In the rows, zero is written as 128.
One turn moves each row of this set onto another row. After a few examples, where does it send each row asked below?
q642: [101 104  87 136 133 110 129 163 135 119 147 112 121 142 103 120 162 115
 123 149 145  95 132 136  89 107 128 130 127 136 121 163 144 133  90 127]
q205: [114 136 120 130 124  83 172 127 160 117 167 119 135 123 125 147 171 132
  91 122 124 129 135 146 108 142 151 135 128 120 153 141 150 120 107  94]
q639: [119 133  99 131 124 114 188 120 147 108 156 110 134 109  99 151 135 126
 100 144 136 144 128 124 108 144 126 142 104 118 120 151 173 135 116 123]
q731: [111 131 101 112 126  89 150 106 117 107 125 126 142 137  85 148 131  89
 114  97 136 130 130 127 106 115 132 130 117 142 119 140 129 151  88  96]
q426: [128 149 121 122 108  89 163 134 163 111 179 128 116 132 129 152 162 147
 102 126 122 114 149 143 119 147 142 145 136 126 152 122 134 134 112  82]
q744: [147 108 156 134 145 102 120 143 117 125 112 142 122 141 130 142 144 130
 147 167 153 108 134  88 134 112 129 123 145 127 112  96  83 107 154 131]
q71: [101 135  99  98 123  76 152 114 126 121 134 104 137 125  87 143 141 100
 102 117 130 140 122 122 109 129 139 132 111 132 127 146 144 150  86 111]
q10: [148 114 122 133 154 142 131  85  97 130 165 147 101 117 130 121 106 135
 139 110 136 141 157 127 131 139 135 118 126 159 139 135  92 119 164 140]
q185: [148 116 147 128 119 141 113 144 109 158 106 142 103 121 125 153 145 153
 157 155 147 134 118  97 123 150 129 152 150 150 144 101 101  95 137 129]
q514: [119 137 134 132  98 108 166 119 165 115 177 126 115 123 121 146 181 146
  93 125 127 130 153 151 117 127 141 126 137 115 150 137 150 129 119 100]
q913: [129 110 150 132 145 116 139 109  82 123 120 143 123 139 123 141 128 123
 146 120 141 125 129 113 158  98 119  87 116 132 130 105  84 108 151 146]
q544: [148 121 127 133 140 151 141  94  98 132 152 139  93 124 137 122 116 143
 157 104 133 136 159 125 127 134 125 118 127 156 142 127  88 121 162 153]
q946: [130 114 153 141 149 117 144 103  88 113 118 141 128 137 119 130 122 128
 156 109 136 122 143 119 148 104 122  91 119 130 139 104  83 121 153 151]
q425: [145 103 160 147 139 106 124 139 112 121 105 137 131 146 121 128 138 134
 149 157 145 120 140  94 129 111 130 122 146 125 104  92  80 114 155 139]
q352: [167 122 134 125 138 141 106 102 117 126 127 142  91 104 139 151 131 130
 154 127 123 115 135 120 109 164 143 143 132 154 185 119 111 111 143 122]
q500: [161 123 127 120 130 145 114  98 120 130 125 156  85 114 146 149 141 127
 164 118 142 119 141 113 117 156 139 135 136 154 178 120  99 105 144 125]
q124: [108 134 114 121 110 126 192 112 142  95 157 122 123  97  77 151 139 131
 118 142 129 138 139 122 115 136 122 136 119 110 129 143 161 148 122 137]
q106: [125 109 152 145 155 119 135 111  80 114 122 144 136 132 119 125 120 123
 133 121 137 130 131 121 158 108 124  87 108 137 138 106  94 114 146 150]
q637: [108 143 123 129 119 120 129 139 148 148 131  73 136 142 115 168 153 136
 107 131 132 116 110 161 105 128 102 124 123 134 125 120 153 119 114  93]
q344: [105 122  86 136 141 107 141 168 128 103 151 114 143 145 130 122 160 116
 109 147 140 101 123 135  94 110 115 137 118 150 104 148 129 132  98 123]
q751: [148 113 149 131 116 126 101 158 106 151 115 137 100 120 123 145 140 152
 135 162 136 138 117 103 122 158 134 150 145 150 142  93 110 108 134 130]
q297: [107 119 100 103 117  89 146 106 117 109 127 117 131 124  62 141 151  99
 119 124 130 131 137 122 106 111 139 133 132 126 119 149 132 151  81 116]
q675: [111 112  78 128 139  88 143 153 139 115 155  99 137 136 122 133 156 122
 114 149 131 104 124 134  99 119 136 136 110 134 122 165 147 133  90 122]
q42: [166 130 136 125 124 144 111 102 119 128 118 139  86 119 146 140 142 133
 165 123 128 115 147 112 100 156 137 145 143 154 173 110 100 114 147 130]
q396: [150 105 158 141 148  98 104 134 118 119 108 131 135 140 124 136 136 125
 131 173 145 116 135  98 134 120 131 117 139 127 106  89  89 113 156 129]
q885: [ 98 125 113 127 135 105 144 144 156 153 145  75 138 133 107 160 143 133
 106 126 136 126 118 154 100 134 120 124 122 131 130 149 167 121 114  99]
q717: [ 89 130 128 129 121 131 125 134 157 154 140  86 133 131 109 153 169 136
 106 127 136 113 120 165  92 121 118 122 136 125 137 148 154 115 123 103]
q677: [147 116 154 140 113 134 110 154 106 149  95 136 103 128 125 139 147 145
 152 148 140 131 123  97 112 147 126 146 147 147 142  90 102 107 137 134]
q691: [141 118 119 125 148 148 140  89  99 130 157 150  97 120 139 129 119 133
 152 113 141 135 151 120 134 133 122 114 122 151 133 135  82 110 169 149]
q829: [118 135  99 132 119 135 194 121 132  99 157 124 132 106  89 157 116 141
 126 129 123 133 126 128 115 150 116 153 107 125 120 146 156 140 117 119]

q500 turns into q913
q731 turns into q637
q946 turns into q677
And these:
q297 turns into q717
q639 turns into q675
q396 turns into q352

One turn moves each row of this set onto another row. After a few examples, where does it send each row asked below?
q788: [132 127 146  99 134 111 123 157 113 118 137 163]
q239: [128 119 129 138 142 119 142 139 135 135 122  68]
q130: [133 142 123 153 125 122 112 167 134 163 134 120]
q663: [127 137 125 141 166 123 129  95 129 165 143 116]
q457: [116 155 170  98 145 119 129 115 146 136 125 129]
q588: [161 149  99 108 134 144 129 147 122 128 140 135]
q950: [104  84 115 123 112 106 142 147 110 135 132 127]
q119: [109 150 158 139 130 137 126 135 104 132 138 166]
q413: [ 94 134 123 119 107 147 138 160 114 137 123 117]
q592: [138 125 133 129  96 116 112  91 128 104 157 134]
q835: [144 150 139 131 161 141 117 115 150  98 132 120]
q696: [119 117 134 157 133 139 107  97 126 128 110  88]
q122: [118 149 147 153 120 123 147 113 102 140 150 154]
q354: [ 81 120 141 139 136  92 120 119 149 128 117 109]
q807: [129 133 120  97 131 160 123 114 116 124 109 157]
q397: [121 131 136  92 139 108 151 140 126 124 121 161]
q154: [118 136 140 140 103  98 146 112  97 141 145 101]
q212: [146 117 131 129  78 150 135 130 132 124 143 128]
q121: [ 88 103 156 137 134 107 143 134 141 130 109 112]
q716: [125 123  87 142 123 147 105 145 106 120 124 118]
q381: [132 103 117 133 126  84 127 121 167 128 136 111]
q976: [123 135 123 151 138 125 108 143 129 177 161 125]
q161: [131 124 130 133 131 122 116  83 128  90 143 142]
q846: [135 122  95 159 114 125 116 147 111 132 104 124]
q816: [128 111 132 101 135 147 113 118 160 151 154 148]
q607: [143 101 131 139 118 109 129 120 176 144 146 127]
q948: [150 154 136 122 149 137  95 113 134 112 119 100]
q117: [136 114 144  89 159 109 119  95 131 126 120 111]

q130 turns into q381
q122 turns into q976
And these:
q588 turns into q950
q154 turns into q663
q413 turns into q239
q397 turns into q716
q835 turns into q788

